Some points, each followed by its number:
   0.2   1.4   0.7   0.1   0.5  -0.3  -1.5   1.8   1.0  -0.1  -0.3   0.5 0
   0.4   1.1   0.5   0.4   0.2   0.8  -0.7   0.7   2.0  -0.6   1.5   0.4 1
   0.7  -0.6  -1.6  -0.8  -0.5   1.6   0.6  -1.1   0.8  -0.6  -0.7  -0.1 2
   0.7   0.1   0.0   0.1   0.3   1.6  -0.2  -0.3   0.4  -0.9   0.4  -0.1 3
   0.0   0.9  -0.2  -0.2  -1.3  -0.9   1.0  -0.4  -1.4   1.1  -1.3  -0.6 4
   0.3  -0.9  -2.5   0.2  -0.7   0.1   1.3  -0.9   0.4  -0.3   0.3   1.3 5
   0.2   0.5   0.9  -1.3  -0.9   0.7   0.0  -0.2  -1.6   1.9  -1.2  -1.5 6
  -0.2  -0.3  -0.2   0.4  -1.3   1.0   1.4  -2.1   0.3  -0.1  -0.8  -1.5 7
  -0.2  -0.8  -0.2   0.0  -0.8   0.9   1.6  -2.5   0.5   0.6  -1.4  -1.8 8
   0.2   0.3  -0.1   0.1  -0.9   0.4  -1.1   0.0   0.6   1.0  -1.2  -0.2 9
   0.6   1.4   2.0  -0.8   1.6   0.7  -1.5   2.0   0.1  -1.0   1.4   0.3 10
  -0.2   0.2   0.0   0.6   0.8   0.2  -0.5   0.8   1.0  -0.8   0.4  -0.1 11
  -0.3   0.5   0.5  -0.4  -1.7  -0.5   0.1  -0.8  -1.3   1.9  -1.5  -0.9 12
   0.2   1.3   1.7  -0.5   1.2   0.6  -1.3   1.5   0.5  -0.7   1.8   0.7 13
  -0.2   1.6   1.2   0.1   1.1  -1.1  -0.8   2.9  -1.2   0.8  -0.1   1.0 14
   0.3   1.2   2.0   0.9   1.3  -0.3  -2.0   1.9   0.0  -0.9   3.4   1.8 15
   0.4  -1.0  -1.0   1.0  -0.9   0.1  -0.5  -0.7   0.7  -1.4   0.6   0.7 16
   0.8  -0.9  -1.4  -0.9  -0.9   1.3   0.2  -1.2   0.9  -0.4  -0.3  -0.5 17
   0.4   1.8   0.6   0.2   1.0   1.0  -1.3   0.5   1.9  -0.5   1.1   0.7 18
   0.5  -1.1  -0.4   0.1  -0.2  -0.2  -0.5  -0.9   0.7  -0.7   0.8   0.6 19
  -0.2   1.4   1.4  -0.8   1.4   0.5  -1.4   2.4  -0.8   0.1   0.0  -0.1 20
  -0.3   0.7   1.4   1.2   1.6  -0.7   0.1   1.7   0.0  -0.2   0.2   1.0 21
  -1.2   0.7  -0.2   0.0   1.8  -1.5  -1.7   1.8  -0.7   0.2   0.7   1.9 22
  -1.0  -1.8  -2.6   0.1   1.2  -0.4   1.1  -0.4   0.2  -1.0  -0.1   1.1 23
  -0.9   0.4  -0.4  -0.2   1.6  -1.4  -1.2   1.0  -0.5   0.6  -0.1   1.3 24
  -0.1   0.1   1.3   0.4   1.5  -0.4  -0.3   1.5  -0.3  -0.6   0.6   1.0 25
   0.4   1.7   1.0   0.6   0.1   0.8  -1.1   1.1   2.5  -0.8   0.9   0.4 26
  -0.2   0.0   1.7   0.6   0.7  -0.4  -2.0   1.3   0.2  -1.0   2.4   1.1 27
   0.2  -1.7  -2.0  -0.8  -0.5   1.4   1.1   0.2   0.5  -1.2  -1.5   0.0 28
   0.5  -0.2  -1.8   0.6  -1.0  -0.2   1.0  -0.6   0.2   0.1  -0.6   0.3 29
  -0.2   0.1   1.1  -1.3  -1.5   0.4   0.0  -1.1  -1.4   1.2  -1.5  -2.4 30
   0.3   1.2   0.8   0.6   0.4   0.3  -1.8   0.7   2.1   0.0   1.1   0.8 31
   0.4  -1.1  -1.4   0.5  -1.0   0.4   0.2  -0.5   0.5  -0.4   0.5   0.7 32
  -0.3   0.1   1.3   0.0  -1.7   0.0   0.3  -1.8  -0.5   0.5   1.1  -0.7 33
   0.9  -0.2  -3.1   0.0  -2.1   0.5   0.3  -0.3   1.4   0.2  -3.5  -0.1 34
  -0.8  -1.3   1.2   0.6  -0.6  -0.2   0.4  -1.8  -1.0  -0.1   0.5  -1.1 35
  -0.3  -0.9  -1.9  -0.4  -0.1  -0.1   1.2  -1.1   0.7  -0.1   0.3   1.5 36
   0.3  -1.5  -2.2  -0.4  -1.0   0.7   1.6  -1.5   1.5  -0.2  -1.3   0.1 37
   0.5   0.2   0.2   0.3  -1.6   1.3   0.1  -2.3   0.7   0.5  -0.3  -1.6 38
   0.0  -1.1  -1.3   0.3  -0.8   0.3  -0.3  -0.6   0.5  -1.1   1.1   1.2 39
   0.8   0.7   0.6   0.5  -1.1   0.2   0.7  -1.8  -0.4   0.5  -0.1  -1.2 40
  -0.3   1.3   1.1   0.7   1.5  -1.3  -1.4   2.7  -1.2   1.1  -0.8   0.8 41
   0.8   1.0   1.9  -0.2   1.2   1.1  -1.4   0.9   0.3  -0.6   1.9   0.6 42
   0.7   1.4   1.4   0.5   0.9   0.6  -0.8   0.9   2.2  -0.8   1.0   1.0 43
New points follow, each followed by the numbers of its three nearest points above, nearest first.
  -0.6  -0.9   1.1   0.4   1.2  -0.6  -0.4   1.4   0.3  -1.5   1.2   1.4 25 27 21
  -1.3  -0.5  -0.1   0.0   0.9  -0.3   0.5  -0.1  -0.3  -0.6   0.5   0.3 11 19 25
   0.4   1.1  -0.3   0.2   0.2   0.1  -0.9   1.5   1.0   0.6  -0.9   0.1 0 9 11
  -0.6   0.7   0.4   0.7   1.2   0.9  -0.5   0.9   1.6  -0.2   0.0   0.5 11 18 1
  -0.7  -2.5  -2.6   0.0   0.6  -0.4   1.8  -1.2   0.0  -1.1  -0.7   0.3 23 36 5
   0.8  -0.5  -1.6   0.7  -0.3  -0.3   0.9  -0.7   0.5   0.1  -0.3   1.0 29 5 32
   0.4  -0.1   1.0  -1.8  -2.0   0.9  -0.4  -0.9  -1.4   1.3  -1.2  -2.3 30 6 12
   0.1   0.4  -0.5   0.2   0.7   0.1   0.2   0.5   1.6  -0.7  -0.8   0.0 11 3 0
   0.1   0.2   0.9  -0.3   1.7   0.7  -0.7   1.6  -0.4  -1.2   0.6  -0.1 25 10 20
   0.1   1.5   1.6  -0.9   0.8   0.4  -1.9   2.3  -0.9   0.4  -0.1  -0.2 20 14 10
  -0.5   0.1   0.2  -0.6  -0.7   0.0   1.4  -2.1  -0.2   0.1   1.6  -1.2 33 40 35
  -0.5  -1.7   1.2   0.0  -0.5   0.1   0.5  -1.8  -1.3   0.0   0.7  -1.2 35 33 40
   0.7  -0.2  -1.8   0.5  -0.8  -0.9   0.5   0.7  -0.1   0.8  -2.1   0.1 29 4 9
   0.6   0.7   0.5   0.0  -1.9   1.3   0.6  -2.7   0.6   0.3  -0.1  -1.7 38 40 7
   0.9   0.1  -2.8   0.3  -1.6   0.4  -0.3  -0.6   0.9   0.4  -2.5  -0.5 34 29 37
  -0.1   0.1   0.0   0.1  -1.8   1.3   0.7  -2.5   1.4   0.5  -0.2  -2.3 38 7 8
   0.9  -0.4  -1.0  -0.3  -1.1   1.6   0.2  -0.9   0.5   0.0  -0.3  -0.9 17 2 38
   0.1   0.2   0.2   0.7   1.0   0.3  -0.4   1.3   1.3  -1.1   0.8   0.4 11 1 43
   0.0  -0.4   1.5  -0.1  -1.8  -0.3  -0.1  -2.2  -0.6   0.1   1.0  -1.2 33 35 40
  -0.6  -1.1  -2.3  -0.2  -0.7  -0.7   0.8  -0.7   0.0   0.4  -1.4   0.3 29 36 5
   0.1   0.9   1.1  -0.1  -1.0  -1.2  -0.2   0.1  -1.5   1.9  -1.3  -1.2 12 4 6
   0.0   0.1   0.9   0.1  -0.8   0.0   1.4  -1.1  -1.2   0.5  -0.3  -1.3 40 4 33
  -0.5  -0.9   0.6   0.5   1.6  -0.5  -0.8   2.1  -0.1  -1.4   1.4   0.7 25 27 21
  -0.1  -1.8   0.0   0.4   0.9  -0.1   0.1   0.2   0.2  -0.6   0.6   0.8 19 11 39
  -0.7  -0.8   1.2   0.7   1.7  -0.9  -1.0   1.7   0.0  -1.2   1.0   1.0 25 21 27
  -0.3  -0.5  -0.5   0.3   1.1   0.6   1.1   1.0   0.0  -0.2  -0.5   0.2 11 3 25
  -1.0   0.5  -0.1  -0.4   0.3  -1.2  -0.4   0.9  -0.6   0.7   0.1   0.6 24 22 25
   0.7   0.8   1.1   0.5  -0.3   0.2   0.5  -1.4  -0.4   1.4   0.5  -1.0 40 33 38
  -0.1  -0.6  -0.1   0.0  -1.0   0.5   1.2  -2.5   0.4   0.7  -1.1  -1.6 8 7 38
   0.4   0.9   1.2   0.0  -1.4  -0.2   0.8  -1.6  -0.4   0.6  -0.2  -1.1 40 33 38
  -0.6  -1.2   1.3   0.3  -1.0  -0.3   0.4  -1.4  -1.1  -0.5   0.5  -1.0 35 33 40
  -0.6   1.1   0.6  -0.5   1.8  -0.7  -0.9   2.0  -0.6   0.0   1.0   1.8 22 25 24
  -1.1  -0.3  -1.2  -0.1   0.4  -0.8  -0.5   0.4  -0.3   0.4  -0.1   1.2 24 36 22
   0.3   0.4   0.3   0.0  -1.7   0.8   0.8  -2.4   1.3   0.3  -0.3  -1.4 38 7 40
   0.1   0.0   0.5  -1.2  -1.5   0.5   0.1  -0.9  -1.2   1.1  -1.6  -2.4 30 6 12
  -0.3  -1.1  -1.5   0.2  -1.6  -0.2  -0.7   0.1  -0.9  -0.1  -0.4   0.9 32 39 29
   0.7   0.4   0.0   0.0  -2.1   1.1   0.7  -2.4   1.4   0.5  -0.3  -1.6 38 7 40
  -0.2   1.1   1.0  -0.5   0.7   0.0  -1.5   2.8  -0.5   0.4  -0.3  -0.1 20 14 0
   0.7   1.3   0.0   0.1  -0.8  -0.1  -0.8   1.1   0.8   0.7  -1.3   0.2 9 0 11
   0.4   1.2   0.4  -0.9   0.2   0.6  -1.5   1.7  -1.0   0.5   0.1  -0.2 20 0 14
  -0.8  -0.5   1.2   0.1   2.0  -0.7  -0.9   1.7  -0.1  -1.1   1.6   1.0 25 27 21
   0.0  -1.3  -1.4  -0.1  -1.5  -0.8  -0.1   0.2  -0.8   0.2  -1.4   0.1 29 32 4
   0.3   0.1  -1.5   0.4  -0.2  -0.1   1.0  -0.7   0.6  -0.2  -0.6   0.8 29 5 36
  -0.6  -1.9  -2.7  -0.1   0.5  -0.2   1.9  -0.9   0.4  -0.9  -0.6   0.7 23 36 5
   0.2   1.6   1.0  -0.8   0.6   0.2  -2.0   1.9  -0.4   0.6  -0.3  -0.2 20 0 14
   0.6  -0.2  -1.4  -1.1  -0.8   0.7  -0.3   0.9  -0.5   0.5  -2.1  -0.2 9 28 2
  -0.7  -1.8   1.1   0.4  -0.6   0.0   0.6  -1.0  -1.0  -0.4   0.5  -0.9 35 33 19
   0.6   0.4  -0.5   0.0  -1.2  -0.6   0.5   0.0  -1.6   1.5  -1.6  -0.9 4 12 6
   0.3   0.7   1.1   0.4  -0.3  -0.1   0.9  -1.2  -0.9   0.2  -0.2  -0.9 40 33 35
  -0.2   0.1   0.0   0.6  -0.8   0.4   0.9  -1.6   1.3   0.1  -0.3  -1.3 7 38 40
   0.1   0.3   0.4   0.7   1.8   0.3  -0.3   1.3   1.6  -0.7   0.3  -0.1 11 43 1
   0.5   0.4   0.6   0.2  -2.0   0.8   0.6  -2.4   0.9   0.1   0.1  -1.5 38 40 7
   1.1   0.2  -1.1   0.1  -0.4  -0.5   0.9  -0.5   0.6   0.3   0.1   1.0 29 32 5
  -0.6   0.4   0.2  -0.4   0.3  -1.1  -0.5   0.9  -1.0   0.8   0.0   0.6 24 25 14
   0.5   0.1  -2.1   0.1  -1.3  -0.8   1.2   0.4  -0.1   0.9  -2.3   0.4 29 4 34
   0.1   0.0   2.0   0.3  -0.8   0.5   0.0  -1.4  -0.2  -0.5   1.5  -0.8 33 35 40
  -0.9   0.0  -0.6  -0.5  -0.9  -0.2   0.9  -2.5   0.0   0.3   0.9  -0.1 33 7 40
  -0.3   0.0   0.2   0.6   1.2   0.6  -0.1   0.7   1.2  -0.8   0.4   0.1 11 3 1
  -0.7   0.5   0.6   0.5   1.7  -0.6  -0.6   1.0   0.3  -0.6   2.0   1.4 25 27 21
  -0.7  -1.4   0.8   0.7   1.7  -0.5  -0.8   0.6  -0.6  -1.1   1.6   0.4 25 27 11
  -1.0  -1.1   0.5   0.2   2.5  -0.4  -0.2   1.4   0.0  -1.1   1.6   1.3 25 21 27
  -0.2  -0.1   0.2   0.2   2.0  -0.7   0.1   1.5  -0.1  -0.5   0.0   0.9 25 21 24
  -0.7  -0.4  -0.1  -0.9  -0.8  -1.2   0.9  -1.1  -1.0   0.9  -0.6  -0.6 4 12 35
  -0.2   0.5   0.5  -0.5  -1.5  -0.5   0.8  -1.0  -1.7   2.2  -2.0  -1.5 12 4 30
   0.7   0.2  -2.3   0.2  -1.9   0.6   0.3  -0.2   1.0   0.7  -2.7  -0.6 34 29 9
  -0.1   0.6   0.6   0.6   1.6  -0.2  -0.8   1.1   1.0  -0.8   0.4   0.4 11 25 0
  -0.5  -0.2  -0.2  -0.4  -0.6   0.3   1.2  -1.8  -0.3   0.0   1.0  -0.6 33 35 7
   0.0  -1.3  -3.1   0.0  -1.1   0.6   1.3  -1.3   1.6  -0.9  -2.1  -0.3 37 28 34
  -0.1  -0.9   1.2  -1.4  -0.6   1.4   0.6  -2.0  -1.1   0.0  -0.7  -2.3 30 8 7
   0.2  -1.1  -1.7  -0.3  -1.1  -0.7   0.1   0.2  -0.5   0.1  -1.1   0.2 29 32 5
  -0.3   0.5   0.3   0.9   1.3   0.0  -0.6   1.2   1.6  -0.4   0.4   0.2 11 1 0
  -1.1  -2.0  -3.4  -0.4   0.7  -0.8   1.7  -1.0   0.0  -1.0  -0.7   0.9 23 36 5
  -1.1  -0.8   0.0  -0.5   0.0  -0.5   1.3  -2.5  -0.9   0.0   0.2  -1.4 35 7 8
   0.8   1.0   0.5  -0.1  -1.9   1.0   0.4  -2.5   0.9   0.3  -0.6  -1.6 38 40 7
  -1.2  -0.7  -0.1   0.5   2.5  -0.6   0.4   1.2   0.1  -1.3   1.4   1.7 25 21 11
